One turn moves each row of this set onto another row. After a few examples, where does it send each row asked below?
mikel: [  8.0  11.9  -3.0 -12.3 -25.4   9.0   2.7   9.6  28.1  55.0  23.5  -9.9
 -27.6 -10.3 -15.5 -15.8  19.7  -5.9  31.4  -9.6 -19.4  -8.5 -11.6 -15.4
  10.5  -5.9 -15.2  -7.7  22.2  12.0  -9.5 -13.9 -23.1   5.7  30.6  17.6
 -10.5 -21.0 -16.6  10.3  21.3   6.7  37.1  -9.0  -5.0  20.3  25.6   6.1
   7.0 -18.1 -11.9  -8.3]
suve: [  6.7  19.7  10.0  -4.6  -9.4  -7.2  14.0  19.6   2.1  38.3  23.8 -18.7
  -8.0 -17.7 -20.4   3.8  16.8 -15.8   8.8  -7.7  -3.8  19.5 -27.4 -10.8
   1.5   1.1  -0.1  -2.6  37.8  -0.5 -13.0  14.5  -3.9 -25.4  24.4  -1.2
 -30.2  10.3  13.9   6.2  20.3 -31.8  34.1   6.8  -8.6  26.3 -19.9  18.4
  10.7  11.7 -35.5   3.0]
kese: [  4.8  -0.6   1.7 -18.1  -5.4  11.6   9.5  18.0  10.9  28.7  -7.2 -22.2
 -21.7  -5.1  -5.2 -16.9  17.5  22.3  15.3   6.6  -3.4  -7.4  -9.5  -2.2
   0.2   1.8   9.8 -29.8  16.8  -0.9  -3.1   0.7   1.9 -15.1  19.3  20.1
 -20.6 -32.1 -22.6  25.9  13.7  19.7  52.4   6.0   1.7 -11.1  27.6  13.1
 -16.8   3.5  -9.6   2.0]
ber: [-15.1   4.9   2.6 -10.5   5.2  16.6  -3.3  13.1 -14.5  20.6  -3.6   1.5
  -5.5  -8.5  -7.2  -9.9  16.5  18.4   7.1  22.7 -12.8   7.4 -19.7 -21.5
 -10.9  12.3 -14.2 -16.2  -1.2 -14.9 -22.1  -0.8  -4.5 -21.8  21.3  11.2
  20.8  -3.7  -2.9  39.3  20.1   7.3  15.7   4.6  -2.4  32.3  -7.5  11.5
 -33.5   3.6   1.2  14.5]
puv: [ 10.2  25.9   1.8   6.9 -17.9 -14.3  24.0  18.3  15.6  34.9   3.0  -3.0
 -38.8  -5.2 -10.7 -18.1  14.6 -23.9   9.9  -0.9   4.0   0.1 -10.2 -15.4
  -0.5  17.0  18.4   6.1  -1.8  13.4 -13.5  20.9  -4.6   4.6  22.1  28.5
 -31.2 -15.8  -6.2  31.8  11.0 -11.5  26.2   1.7  -2.2  25.2  10.1  15.5
 -16.1  -2.6  -8.8 -18.5]
napi: [-25.7  -6.6  14.1  -2.8  -2.0   8.7  -8.9  -6.4  11.2  14.1  10.0 -16.1
   4.9  10.6  -4.9  -8.0  10.9  42.6  16.7   0.7 -32.6   1.5  -1.0 -35.4
  -6.2  -1.5   4.4  -8.5  15.1  -1.6  -7.0 -27.0 -16.5 -12.4  18.6  31.6
  -2.0 -13.5  -7.1  19.9  26.2  -6.3  13.5 -19.8 -23.5  25.3  16.3  14.4
 -16.4 -10.6 -20.2  -9.0]
pezuk: [ -8.2   9.0   0.1 -11.2 -19.4  -8.5 -15.1  14.7  11.6   6.5  27.5 -39.1
  13.6  -2.0  -0.2 -10.0  26.4  23.1  17.3  13.3 -12.3  21.6  -9.6 -20.8
  -0.9  -7.0   1.6 -17.8   4.4   7.1 -18.3 -13.7 -29.8 -22.8   3.7  23.9
 -25.4  10.4 -13.0  27.5  17.5  -2.0  25.0  -9.4  19.8  12.4 -16.3   4.2
 -26.1 -12.7  -3.4  10.2]
Zilu: [-30.2  10.9  -1.0   7.2  -8.7  -0.1  15.2  12.0  -1.7  27.1  16.2  -4.7
  -5.2 -25.5 -13.7 -13.4   7.3 -18.3   7.3 -26.3 -20.8   4.7 -17.8   4.0
   5.6 -15.7  -6.4   0.9  10.3  -9.6   5.6   5.6 -30.2 -17.4  23.5   9.7
 -21.6  14.3 -28.3  14.9  28.3  -2.8  30.8 -20.7 -11.0  10.4   6.4  14.0
 -13.7  22.4 -30.7 -10.2]
fav: [ -8.1   0.7   9.4   0.4   5.6   6.9  -6.1   7.1  15.3  33.9  24.2 -32.8
  10.5  -5.5  -6.8   6.6  16.7  13.5  35.2  -2.9 -14.8   3.7 -13.8 -16.8
   4.5  -9.9  12.3 -29.5  54.0  10.0  -6.4  -5.7 -10.9 -42.7  26.5   5.9
 -33.4   0.9  -0.7 -13.5  26.0 -16.0  29.9  -8.0  -7.5   1.6  11.2  22.0
   0.0  -9.7 -32.0 -20.6]
Fug: [-29.0  23.4  -5.3   8.5  -1.6  13.2 -11.7  12.7   9.8  41.6  10.9  -2.8
   0.6 -13.6 -11.8  -3.9  17.4 -37.6  42.6 -17.4  -8.5  17.3 -16.1 -14.0
  -5.4   2.4   2.5  -4.5  21.9  -4.2  -5.7  13.9  -4.9 -20.5  30.5  12.3
   4.1  20.3  12.4   0.3  35.8 -14.3  27.9 -17.6   3.6  39.9  -2.8  24.6
 -10.1 -10.1  -2.9 -22.4]
Sedu: [ -7.9  21.9  12.9   6.8  -3.3  -9.6 -18.6  -1.9  -2.9  15.0  22.7 -35.7
   3.4  -0.2  -7.8  -5.7  18.6  28.0   7.5  12.1 -16.5  18.4  -6.7 -31.6
   1.6  14.3   4.8  -9.9  10.6  13.8 -17.6 -21.7 -33.3 -16.5   0.4  32.5
 -26.6  13.7  -7.7  28.3  16.5 -23.6  15.3  -9.1  -5.0  30.3 -17.3  10.2
 -19.9 -10.8 -13.6   0.9]
falaf: [ 18.9  18.1  11.0   1.7 -14.7 -10.3  16.7  20.6   3.6  34.7  22.6 -13.7
 -21.3 -16.5 -26.6  -5.7  17.6 -28.5   5.7  -3.0   0.7  12.8 -28.8 -11.0
  -3.2  14.7   5.8   4.4  23.6  -0.4 -14.0  19.8  -3.1 -20.0  23.3   2.2
 -30.1   5.2   5.5  17.3  17.3 -27.7  31.5   7.1  -1.7  27.6 -18.0  14.2
   1.2  14.1 -31.1  -3.9]
lasov: [ -9.6  -1.4  -9.1  -6.5 -15.5  -4.9  15.9  32.9  35.1  35.1  19.7  -2.3
 -12.3  -3.4  -7.3  -4.8  15.7 -17.4  28.3  12.8  -9.1  -3.9 -16.3 -32.7
   1.3 -12.2   3.9 -14.4  14.4  -0.6 -30.7   9.4  17.8 -18.7  36.6   2.6
 -21.4 -15.1  -4.1   4.8  28.2  -1.8  10.7  -2.3  20.9  16.2  29.6  25.4
 -20.6   7.4 -19.1 -19.7]
rudim: [-16.6  -1.9  -8.5   4.2  21.6   3.5  -1.7  -6.0   2.6  20.1  -8.2 -13.7
  16.6  -6.4   0.6   9.2  -1.7  15.2   9.0  21.7 -13.5  15.9  -6.9 -38.7
 -13.0  24.3   4.7 -25.5  24.3   2.2  -7.8  -0.8  -4.7  -5.3   6.3  15.1
 -14.2   7.2  -0.8  17.8  16.6 -14.7  -1.8 -12.7   0.9  29.8 -16.7  15.7
 -27.6  -2.1 -20.5 -25.0]
rotup: [ 22.5  15.3   8.1 -18.1 -18.8  -6.2 -14.4   6.8   5.2  55.8   0.0 -30.8
 -21.3 -16.0  -2.9  -9.2  17.4  16.7  21.9  16.7   6.6   0.9  -9.5  -8.1
   5.6  13.0  12.4 -24.5  28.0  11.2 -15.7  -3.9  10.4 -14.8  21.8  22.2
 -21.7 -25.3   6.1  25.0  10.0  -3.7  35.8  12.7  20.9   8.5  -2.5  11.2
 -13.2 -17.8   2.7  -4.6]
faz: [ 17.1  17.0  16.4 -12.6 -16.7  -3.0 -13.7  17.9   3.8  45.0  -0.3 -30.8
 -21.0  -1.2  -7.1  -8.5  22.9  16.1  25.8  11.8  11.8   0.6 -16.6 -10.4
   4.7  13.9  20.0 -17.0  16.4  12.3 -22.3   3.1  13.4 -27.5  24.9  31.9
 -18.9 -23.8   5.2  22.7   9.4   2.7  37.7  18.5  13.2   1.1  18.5  18.3
 -17.3 -10.0   4.8   3.0]
retug: [ -5.5  16.2 -10.7  -4.7   2.1   6.5 -10.1  22.1   6.8  38.6 -11.5  -4.2
 -18.2 -14.0   8.8 -12.7  13.0  -2.4  36.7  13.8   4.9  -1.5 -10.3 -12.7
  -3.4  18.5   4.7 -31.7  -0.1   8.0 -10.9  10.3   0.6 -22.3  19.4  19.0
   0.8 -21.5 -14.1  36.3  20.0  14.7  25.3   1.7  21.2  13.3  20.5  18.5
 -40.5  -7.8  14.8 -12.4]
Goza: [-25.7  18.3  -5.4  11.6  -6.6  10.0 -11.3   7.8  12.2  42.1   6.9  -1.2
   5.4  -8.8 -13.9 -10.5  15.8 -36.9  39.2 -19.8  -8.1  16.3 -16.5 -11.4
  -7.1   4.3   2.8  -3.7  19.6   0.6  -5.1  16.5  -7.7 -23.5  31.6   9.8
   3.7  20.7  13.1   5.2  37.4 -14.6  28.5 -23.0  -2.8  40.4  -2.2  22.0
  -7.1  -9.8  -4.3 -24.0]
geziv: [-17.0   5.6  -0.6  -0.4 -17.1   3.9   6.9  10.5   8.1  37.0  21.9  -3.9
 -19.2 -29.6 -17.8 -14.1  10.4 -18.8  10.0 -27.9 -22.7  -5.1 -14.2   2.8
   4.5 -12.6 -11.9   4.2  12.8  -9.8   7.5  -3.8 -37.4  -4.9  23.6   6.5
 -16.5   5.3 -30.1  13.8  28.7  -1.8  38.7 -20.4  -6.2   9.7   8.3  17.2
  -9.4  10.5 -22.5 -13.5]
Zoval: [ -5.2  12.0  -5.2  -7.3  -1.1   7.4  -8.2  19.2  15.0  38.6  -6.3 -16.4
  -8.3  -5.6  11.0  -2.6  15.9   1.6  42.3   7.3   9.2  -3.6  -8.0 -10.2
  -1.2  18.5  11.2 -34.8  10.2  18.6  -8.2   7.8  -3.3 -22.4  18.8  22.9
 -12.7 -20.6 -14.0  21.1  19.7  17.1  32.2  -0.9  22.3  -3.7  34.9  20.6
 -37.6 -10.2   4.4 -17.7]
dobem: [ -0.4  13.4  22.6   8.1   2.5  -3.4  -4.4  -4.0  -4.4  17.9  16.3 -18.7
  -3.9   7.2  -1.4   1.4   7.2  32.9   6.1   7.2 -15.7   6.5  -7.8 -34.6
   1.7  27.2  10.9  -5.4  19.1  18.5 -17.5 -14.3 -25.9 -14.3   8.1  34.0
 -23.7 -10.3  -7.3  31.1  11.0 -30.4   3.7   4.7 -23.3  29.9   4.3  13.4
 -21.9  -7.2 -26.4  -9.1]
bab: [ -5.0   0.6  -6.3 -11.4   6.9   4.5  -7.8 -11.1  -1.8  40.4  -7.2 -21.1
   2.0 -19.5   1.3   8.6   0.3  14.2   0.3  19.4  -4.5   4.6   5.7 -13.6
  -6.8  22.2   8.6 -29.3  39.4  -1.1  -8.4  -6.7 -13.1   9.2  11.6  13.2
 -17.3   0.6  -4.4  19.7  11.3  -8.1  16.9  -1.9  15.9  16.3 -26.4   9.0
 -27.6 -12.9 -12.4 -22.2]
Rupar: [-25.3  13.2  16.2  13.8   0.9  -7.0   8.3  25.4  -6.2   4.5   5.2 -11.1
  -3.6   5.5  -0.4 -11.5  18.4   6.3  22.8  -7.0  -7.0   7.7 -27.1 -18.4
  -8.0  -1.5  23.7   1.9  -7.0  10.1  -8.0  17.6  -1.4 -55.3  27.4  20.3
 -22.6   8.7  -6.6  25.2  24.3 -19.0  29.5  -5.4 -16.8   6.7  17.6  25.8
 -28.1  19.8 -23.5  -5.9]
las: [ -9.3  15.2  11.2  13.1  14.6  25.0  -7.0  -2.9 -13.1  42.5 -14.9  -1.6
 -18.6 -13.2  -9.2  -4.8  14.4   4.1  22.3 -15.4 -10.8  -1.6 -14.3  -1.4
  -6.2  23.6   6.1  -4.3  29.3  12.0  13.9   9.2 -11.9 -18.4  26.8  34.0
   3.9  -3.8   1.4  18.0  18.4 -14.7  38.0  -7.7 -32.3  25.0  11.4  20.7
   2.1 -16.7 -12.5 -16.6]
losez: [-29.6   9.1   2.0  11.8 -11.2  -0.7  15.0  11.6   1.9  26.8  18.8  -2.6
  -4.0 -24.1 -10.1 -14.1   7.1 -18.0   1.4 -25.9 -21.2   4.0 -14.6   0.8
   7.4 -16.7  -5.3   1.3  12.3 -11.3   2.1   5.2 -28.6 -22.3  21.1   6.3
 -22.7  10.8 -26.6  15.7  30.8 -10.9  32.3 -22.5 -16.8   7.0   6.1  23.1
 -15.9  19.5 -27.9 -14.1]
livaz: [-29.1  -4.4   7.7 -16.6   5.3  16.4  -7.2  -0.3  -5.6  15.7   5.3  -7.4
   3.7   1.1 -11.5 -12.1   8.2  35.4   7.6  12.7 -31.2   7.3 -11.3 -37.0
  -8.8  -3.6 -17.6  -9.1  10.0 -12.7 -14.0 -19.1 -14.2 -22.9  14.3  14.4
   5.0  -0.4  -0.1  24.1  24.5  -4.8  17.6 -12.5 -18.2  34.6  -1.9  14.7
 -21.1  -0.6 -11.9  10.2]
Sak: [-14.8  -4.9   1.3   8.4  18.2   5.6   0.6  10.2  13.9   8.1   2.2  -7.1
  13.5  16.4  -1.3   4.4  10.9  27.2  30.1  17.3 -14.4   7.9  -7.5 -44.2
 -16.6  23.8  10.9 -24.5  18.3   9.3 -18.8   0.7  -1.8 -14.9   8.8  21.7
 -10.4  -6.5   5.6  17.1  23.0 -20.0   0.3  -7.2 -13.2  37.2  10.3  19.5
 -21.0  -9.0 -22.3 -16.5]
pena: [  0.7  -4.6  -5.5 -20.9 -12.2  -2.6   4.3  26.0  16.3  20.8   4.6 -23.4
 -14.4 -11.1  -3.7 -22.5  21.0  25.4  18.2  12.3  -9.9  -2.3 -12.4  -5.0
   5.4 -11.6   6.4 -30.4   7.8  -2.1  -4.9  -3.7  -3.2 -20.6  15.5  12.4
 -29.7 -23.8 -27.5  32.0  18.1  17.8  41.6  -1.9  16.1  -6.3  16.8   7.7
 -20.0   7.1  -5.6   7.0]
duved: [-18.1  10.7 -12.2   2.6 -13.5   8.0  -7.8  16.1  24.9  37.8  21.4   0.3
   1.6 -13.1 -13.4  -8.0  13.7 -39.1  42.2  -7.4  -4.2  10.5 -18.4 -17.9
 -12.8  -3.8  -0.8  -6.2  18.0  -6.1 -11.3  16.2   4.3 -24.8  31.1   5.4
   0.0  14.3  10.7  -5.2  38.2 -10.9  19.5 -17.2  15.6  30.4   4.8  28.1
 -11.9  -7.5  -3.1 -22.1]
dova: [  8.6  11.0  10.5   0.1  -7.4  -4.6   6.6  23.0   2.9  39.7  21.4 -17.4
  -7.0 -15.7 -22.1   0.3  19.4 -16.3   9.6  -9.2  -8.1  17.9 -29.7 -12.9
   4.3   3.8  -1.9  -2.6  42.2   1.0 -19.0  14.1  -5.7 -26.7  24.0  -1.1
 -28.3  12.3   9.2   6.2  20.3 -35.3  35.4   5.9 -11.4  28.7 -17.8  19.1
  12.4  11.6 -35.9  -2.9]

las moves to Rupar
Sedu moves to rudim
duved moves to geziv
And these:
napi moves to dobem
losez moves to dova
kese moves to faz
suve moves to Fug
retug moves to pena
pezuk moves to bab
puv moves to lasov

